which system made each run
mazat, trace 1 (8 x 22)
[[  8  -6  16 -10 -27  18 -10  14  -5  -5  47   1 -17   0  -3 -10 -41  34
   -2  -9  -9  14]
 [ -5 -17  19 -14 -21   5   2  -9  11  22  21  17  42 -37 -14 -21 -20   0
  -14  20  -3  26]
 [ -8   7   9  16   2  16  31   2 -10  23   2  28   2  -8 -11 -45   8  -3
   31  40  13 -10]
 [ 15  -3  -2  15 -22  31   4   8  -8  10  38   5 -30  12  -4 -21 -18  33
   30  -8  -6 -15]
 [  3 -13   7  -9 -23  24  -2  -5  17  18  30  -7  18 -17 -12 -18 -32  28
  -31  -6 -20  29]
 [-22  15  26  -8  -3  13  16   4  -9  18   5  21  18 -16 -12 -40  -9 -11
   -7  45   9  23]
 [  9  -5  12  15 -16  21   1   7 -24  13  28  32 -17   5  -6 -22  -5  -2
   54  18   9 -10]
 [ 24 -33  -9   9 -14  23   8  -1  18  15  30   4   1 -13 -12 -19 -23  44
    9 -16 -21   8]]
mav, trace 2 (8 x 22)
[[-22   1   0 -21  -3 -14  24  15  36  -9 -23 -42 -16 -22   9   1  10  -9
  -27 -10  12  19]
 [-10  28   5  -7 -19 -27   3 -21 -18 -50  -9  -9  -2   6  21  -5  18 -16
   21  28  10   6]
 [ 32 -13 -16  14  11 -16 -30 -32 -21 -20  -2  24  31  18   0  24   4   9
   14  -7 -21 -12]
 [  1  -6  -9   3  44  -5   5  16  11  27 -19   9  17   2 -13  16  -6  19
  -42 -19  -4 -31]
 [-35  27  13 -14  -5  -2   7  29   7  18  -4 -24 -29   1  12  10   8 -27
  -15  -7  30 -27]
 [  0  -4  -5  -5 -35  -4 -21 -19   4 -23  -4 -29 -12   1  20  22  22 -41
   23 -13   0  27]
 [ 23  -8 -15   3  28 -20   1 -20  -1 -45 -33   3  20   4  -1   3   8  15
   -6   5 -21  33]
 [ -1  15   8  -5  36 -31   5  14 -19 -15  -5  30  10  10  -1   6 -16  29
  -15  13  11 -44]]
mazat, trace 3 (8 x 22)
[[ -3  37   6   7   5  -5  -3 -24 -34 -15   8  24  28  21  -3 -21 -11  22
  -10  35  -8 -21]
 [  8  -8   7  10  16  17 -25  16 -19  42  20  38   9  14 -14  15 -21   1
   -3 -13   0 -32]
 [ -2 -30   0   1   7  28  12  30  31  47  -4  -6 -17 -20 -13  -3   0 -13
   -5 -24   3  19]
 [-15   9   7  -8 -23   9  29   7  15 -21  -6 -29 -32 -14   9 -31   9  -8
   16  16   9  41]
 [ 11  11   5  -3 -31 -13 -11 -32 -22 -47  24   6  11   5  11 -11  -8  15
   27  22  -9  10]
 [ 21 -12  -3   9  17  -9 -10 -18 -13  10  12  39  47   0 -15  -2 -18  33
  -10   7 -16 -25]
 [-15   1   5   6  27  16  19  33   9  52  -3  15  -4  -4 -16  -9  -7   7
  -21  -4  14 -34]
 [-19   3   6  -1 -31  31   5  20  14  28  13 -29 -41  -2   6  -6   7 -27
   12 -15  13  11]]
Geni, trace 4 (8 x 22)
[[ -1  -6  21 -15  -3  -5 -28 -12 -12  -3   3  26  42 -14  -7   4 -12 -25
  -15  21  -6  43]
 [ 13 -23   3  11  24 -17  18   8  -8   1 -16  44   5 -14  -7 -10  13  -8
   47  22  16 -11]
 [ 13 -16 -13   8  -4  -1  24  18  19  -2  11 -13 -38  -1   6  -2  -3  38
   25 -26   6 -35]
 [-18  19  -2 -13 -35   9  -1 -15  19   6  23 -41  10  -6   6  -4 -12  18
  -45 -13 -10  -3]
 [-21  34  12   3  -5  13 -12 -23 -23  12  -7   8  32  10  -5 -17   9 -34
  -18  35  -4  19]
 [ 22 -11  -2  23  32  17 -12  13 -27   5 -13  41 -15  22 -11  -1   4 -14
   40   7  -3  11]
 [ 22 -42  -2  -8  17  -5   8  34  23  -6   6   5 -25 -14  -6  12 -24  34
    3 -31  -2   8]
 [-24   2  15 -30 -30 -25  18   1  28  -9  15 -23  11 -38   9  -8 -11   9
  -23   5  17  -4]]
fol, trace 5 (8 x 22)
[[ 22 -29 -14  15  48  -7  -9  14  -1  17 -25  29   8   8 -10  29   7  -1
    2 -23  -4 -19]
 [ -5 -16  -6 -10  17 -12  18  36  30   0 -21 -26 -39  -9   8  20   9  -2
   -5 -33  16  -5]
 [-18  10   2 -16 -33 -20 -10 -10  10 -26  -7 -38 -13  -6  24  20  20 -37
    4  -7  14  12]
 [ 10   9 -13   6   4 -23 -22 -43 -18 -32 -21   5  36  15   8  17  22 -18
    5  11 -14   5]
 [ 16   1 -14  11  50 -21  -3   5 -12 -12 -24  22   8  23  -4  20   0  25
  -12  -8  -7 -37]
 [ -9 -10   2 -11  14  -9  -6  36  16  21  -1  -9 -22  -2   5  37  -5  -6
  -17 -38  19 -35]
 [-15 -12  -1  -9 -17  -3 -10  -1  23  11 -18 -29  -4 -15  11  24  26 -54
   -2 -19  11  23]
 [  8  11 -16   9  12 -14   0 -24  -9 -43 -38 -11  -2  16  11   4  33 -21
   19  12  -9  27]]
Fot, trace 6 (8 x 22)
[[ -1  24 -12   2   6 -39   9 -16 -12 -44 -15  -7  -3  15  20  10  16  13
   12   8   9 -41]
 [  4  15 -17   2   7 -15 -28 -20  -6  -3  -3 -10  25  24   7  38   2   8
  -34 -25 -14 -37]
 [-19  10  -2  -2  22   9 -17   7   5  32 -27  -9  15   8  -5  25  12 -38
  -45 -13  -1   6]
 [-13   5   7   0  13  10  -4  31  -4   3 -26  -7 -42  12   6  13  19 -48
   16  -5  18  23]
 [ 19 -20  -4  -6   3 -25  -9   9   0 -48 -13  -4 -30   4  15  26   7  -7
   36 -16   4  20]
 [  7  -6  -4 -16  16 -52   3 -12   6 -47 -20   1  24 -12  11  18   2  18
  -13   2   3  -9]
 [-21  31  -2  -4  11 -27  -2 -10  -8   5 -14  -1  24   9   9  17  14  -9
  -24   6  15 -55]
 [ -5  12 -18  17   3  17 -24  -7  -3  29 -13 -17  -6  29   5  30  23 -32
   -9 -28  -4 -25]]
Geni, trace 7 (8 x 22)
[[-14 -19  -4  -5   0   0  29  20  39  16 -24 -28 -22 -29   3  -4  22 -22
    4 -14  15  14]
 [ -9  27  -3  -6 -25  -7  13 -13   1 -50  -7 -37 -27   8  20 -15  14   1
   10  10   0  24]
 [ 18  13  -5   3 -13 -10 -33 -38 -29 -33  17  10  28  23   5  12 -10  17
   -1   6 -22  -3]
 [ 12 -13  -4   9  36  -8 -10  -3  -7  29  -8  39  42   0 -16  15  -6   8
  -20  -2  -5 -34]
 [-18  -5   3  -1  25   4  20  43  17  36 -20  -1 -28  -8  -3   6  11 -19
   -3 -14  27 -23]
 [-12   3  -2  -8 -31  10   2   8  20 -12  -2 -46 -42  -2  17   4  13 -23
   10 -19   6  31]
 [ 11   9  -6  -4 -19 -11 -12 -40  -6 -47  -2 -14  23   4   8  -5   1   8
   -5  12 -24  39]
 [ 12   8   3   5  29 -26  -9 -14 -30 -18  -5  43  35  12  -5   3  -7  18
   -1  23  -3 -28]]
kur, trace 8 (8 x 22)
[[ -7  -5  25 -25   2  -2  -3  13   5   6  19  14  26 -23 -13  -9 -39  22
  -42  10  -3  23]
 [-18   4  25  -3  -5  -4  14   8 -13  17   4  34  10 -19  -4 -25   5 -29
   28  39  29  -6]
 [ 22 -14 -17  30 -18  26  13 -14  -2  12  15   4 -18   8  -3 -24  12  13
   54  -3 -10 -13]
 [ 10   1  -7  -1  -5  21  10  -1  13  -2  19 -16  -2   2  -9 -20 -29  56
  -33 -12 -27  14]
 [-27  23  35 -25  -8  -4  -3  14 -13   6  20  17  17 -12  -5 -14 -28  -1
  -31  29  16   7]
 [  4  -9  11  14 -16  14  -7  -8 -20  25  14  37   9  -5  -6 -13  10 -32
   50  23  11  -4]
 [ 29 -24 -21  28   7  30  21   0  11  10   2   4 -17   3 -13 -28  -1  35
   26 -10 -22  10]
 [-10  13  13 -19  -5   3  18  22  10 -11  22 -15 -15  -8  -3 -21 -34  47
  -33   0   0   4]]
Fot, trace 9 (8 x 22)
[[-21  23  10   3  -7  40  10   7   2  42  13  -8   3   3 -15 -30 -13   6
  -36  10  -7   7]
 [ -1  -4  17   4 -25  41 -11  14 -11  23  29  11 -22   2  -8 -19 -14 -18
   25   6   0  33]
 [ 29 -39   3   5  -4   8   9   1   5 -10  12  25  -2 -20 -12 -23 -14  18
   38   7 -10  39]
 [  4  -5   7  -7   1 -16  37   3   9 -15  11  15   9 -26  -7 -38 -17  50
    4  24   5 -11]
 [ -9  15   5   2 -35   3   8 -18  -2  19  40   0  19  -6   1 -18 -14  28
   -4   8   3 -49]
 [  5  -2 -11  19 -24  40  -9 -29   4  45  19  -4  27   3 -13 -16   0   2
  -10  -3 -24   2]
 [ -2   6   5  11   9  46  11  12  -1  23  -2   4 -13   6 -20 -38 -10   5
   -9  13 -15  44]
 [  5 -11  26  -9 -11  16   4  32 -11  -6  29  20 -31  -8  -7 -23 -31  13
   23  12   8  26]]
kur, trace 10 (8 x 22)
[[ 34  -9 -13  13  -7   3 -10 -30 -15 -30  17  13  13  14  -3 -10 -14  43
   16   1 -31   7]
 [ -1   2   9  -6  30  -7  10  14  -2  14   6  27  26  -6 -17  -8 -30  41
  -38   7  -2 -24]
 [-28   6  20  -5 -12  12   9  24   2  48  14  10  -6 -14  -5  -9   0 -28
    5   8  31 -29]
 [  6 -12  -8  17 -36  37   1 -16  10  19  11 -17 -15  -2  -1 -18  15 -21
   35  -4 -10  31]
 [ 15   7  -4   1   5  11   7  -8  -4 -39   0  -7  -7  10  -4 -26 -17  39
   -9  12 -27  47]
 [ -3  10  26 -18   9 -25  -4  16 -23 -22  22  35  11  -3  -2  -2 -33  26
   -9  21  13 -20]
 [  0 -24   4   8 -12  -1   0  -5   2  45  18  30  27 -22  -8   0   4 -14
   24   2  14 -41]
 [ -2  -5 -19  23  -4  37  32  -5  24  37 -10 -20 -11  -4 -11 -34  17   6
    5  -3 -11   6]]
fol, trace 11 (8 x 22)
[[-11  24   1  -8 -53  -8 -15 -39  -5 -25  22 -30  13   2  19   3   6  -7
    1   5  -4  -2]
 [  9  14  -6  10  17   0 -22 -35 -21   0  -7  23  53  17 -11   1   0   3
  -25  16 -24  -1]
 [  5   2   0  12  52  11   9  35 -11  25 -14  30 -15  18 -16  -1 -10  18
  -12  -3   3 -26]
 [ -6 -24  11 -10 -14  12  -1  40  19  23  15 -10 -42 -14   3  14  -9 -14
   14 -31  19   1]
 [ -4 -15   1 -13 -34  -6   3 -18  22 -16  -5 -26   8 -28   9  -5  15 -28
   12   3  -1  49]
 [  3  27  -8   8   5 -19  14 -34 -20 -45 -18   5  17  12   6 -24  13  16
   11  36  -9   4]
 [ 13  11  -4  10  12  -6 -13  -3 -24  -1  21  24   8  24  -2  11 -19  38
   -4  -6  -5 -55]
 [ -5 -22   5  -7   7  12 -12  21  21  51  10   2  14 -15 -12  20 -16  -5
  -35 -30   2 -14]]
mav, trace 12 (8 x 22)
[[-17   3  11   6  -4   0   3   7  -8  42   6  26  12  -9  -3   0  13 -31
   19  12  27 -47]
 [  9 -14 -25  24 -13  31   1  -3  16  23  -7 -28 -30  12   4   6  25 -16
   24 -32  -8   0]
 [ -1  15  -4  -9   3   8   8   1  10 -35 -10 -35 -18   9   3 -11 -12  27
  -33  -5 -21  45]
 [-10  17  30 -23  -2 -25 -14   1 -27 -30  14  28  21  -6   2  -3 -23  -1
  -10  33  10  11]
 [ 17 -34   0  12   6  -8 -11  -6  -7  28   3  43  26 -14  -8  14   9 -21
   38   0   8 -25]
 [  7 -15 -27  22  19  17  31  11  29  28 -19 -17 -21   0  -6  -9  16  20
    2 -26  -6 -23]
 [-24  40   3 -12 -23   8  11   4   5 -18  12 -44 -28  13  13 -13 -10  19
  -30  -3   0   1]
 [ -6   9  18 -14 -31  -3 -38 -26 -21 -16  16   7  29   0   6  10  -7 -30
   -3  17  -7  33]]

runs to name
trace 13 (2 x 22)
[[  8  29  -1  17   9  23 -11 -20 -34 -16  -7  13   5  31  -7 -23   0   0
    3  27 -22  32]
 [ 26 -20  11   1  32   2 -21  23 -23  -3  11  48   0  11 -15  12 -30  19
    6  -3  -7   5]]
	Geni
trace 14 (2 x 22)
[[-16  33  -6   4 -15  23  23 -20   8   6   5 -28   9   4  -3 -39  -2  27
  -32  16 -16   6]
 [-14  40  22  -3 -10  19 -24   1 -39   2  23  15   1  27  -1 -10 -21  -6
  -14  24  -3   6]]
	kur
trace 15 (2 x 22)
[[  7   3  18  -4  -9  23 -23   5 -19  13  39  25  13   8 -14  -9 -42  24
  -21   4 -16  12]
 [ -8 -25  22  -6  -1  20   2  22   7  48  15  29  13 -29 -19 -14 -15 -19
    1   9  10  18]]
	mav
trace 16 (2 x 22)
[[ 20  10 -32  31  -3  16  -8 -40  -8  -7 -14 -12   4  31   4  -2  26   4
   18  -6 -27  -7]
 [ 13   8  -4  -5  29   1 -17  14  -9 -22  -2  -3  -8  27  -3  18 -27  39
  -41 -20 -22   7]]
	fol
trace 17 (2 x 22)
[[ 27 -18  -8  18 -11  22 -31  -1 -17   1  14  10 -26  25   2  19   1 -12
   43 -23 -11   8]
 [ 15 -30  -6  -9  18   0   9  12  29  -6  -6  -9   5 -19 -12   1 -20  36
  -33 -21 -18  31]]
	mav
trace 18 (2 x 22)
[[ -5  -4   9 -12 -37 -17   6   0   6 -32   8 -18 -26 -15  20  -1  11 -20
   44   4  20  10]
 [ 23  -1 -18   8  -5 -26  -4 -45 -10 -46  -7   4  30   5   7   2  12  20
   17  10 -18  -4]]
	Fot
trace 19 (2 x 22)
[[  0   7 -26  23   8   0  42 -24  17   2 -31 -11   7  -5  -1 -32  35   7
   18  15  -4 -14]
 [ -2  40  -6   8  10  13   0  11 -21 -21   3 -16 -38  43   8  -2 -10  30
  -10  -6  -7 -18]]
	Geni
trace 20 (2 x 22)
[[  3   5 -31  10  -4  -8   8 -39  20 -14 -32 -37  17   3  10   4  34  -6
   -8  -8 -17   7]
 [ -2  42  -9   5  24  -7 -11  -4 -24 -32 -19 -13 -11  44   8  14   2  13
  -27   0 -10 -11]]
	fol
trace 21 (2 x 22)
[[-17  -6  22  -9   5  -4  10  40  -2  11  -6  14 -35 -10   4   1   6 -37
   30   7  36  -2]
 [ 20 -33 -12   7 -34  -8   0 -25  14 -12   6  -9  -1 -18   9   5  20 -13
   51 -12  -2  10]]
	fol
trace 22 (2 x 22)
[[-21   9  23 -19  -5 -31  -7  13 -11 -13  -9  11  -5 -10  14  18  10 -47
   18  15  35  -8]
 [ 26 -28 -25  20  -9 -13  -5 -27   6  -6  -9   1   5   0   9  18  29  -9
   46 -19  -6 -22]]
	mazat
trace 23 (2 x 22)
[[-10  27   9   2 -31  -7 -13 -12 -28 -14  24   3 -13  17  17   4   5 -12
   32  13  16 -33]
 [ 30 -26 -21  21  -3  20 -26 -29   2  25  10  11  33   8 -13  11   0  10
    0 -21 -31   0]]
	kur
trace 24 (2 x 22)
[[-14   7  -5  -8 -32 -21  28  -4  23 -16   7 -34 -20 -17  20  -7  14  11
   14  -5  19 -32]
 [  2  21 -18   6 -34  -3 -12 -56  -3 -18   3 -25  30  10  12  -2  17  -2
   -3   6 -19   0]]
	mav
trace 25 (2 x 22)
[[ -9   5  18   1  35  12  19  40 -13   4 -19  29 -29   2 -11 -22  -3 -13
   13  24  17  21]
 [ 16 -25   8  -4 -22  -5   0  20   1 -14  32   7 -38  -7   6   4 -18  18
   45 -16  11 -11]]
	mav
trace 26 (2 x 22)
[[ 14 -18  -2   1   6 -16 -39   5 -13  -3  -3  15  -5  14  10  51   8 -33
   22 -26   7 -14]
 [ 15 -37 -15  -6  26 -30   1   1  27 -13 -34  -5  12 -19   1  30  15  -8
   -6 -25  -2  11]]
	fol
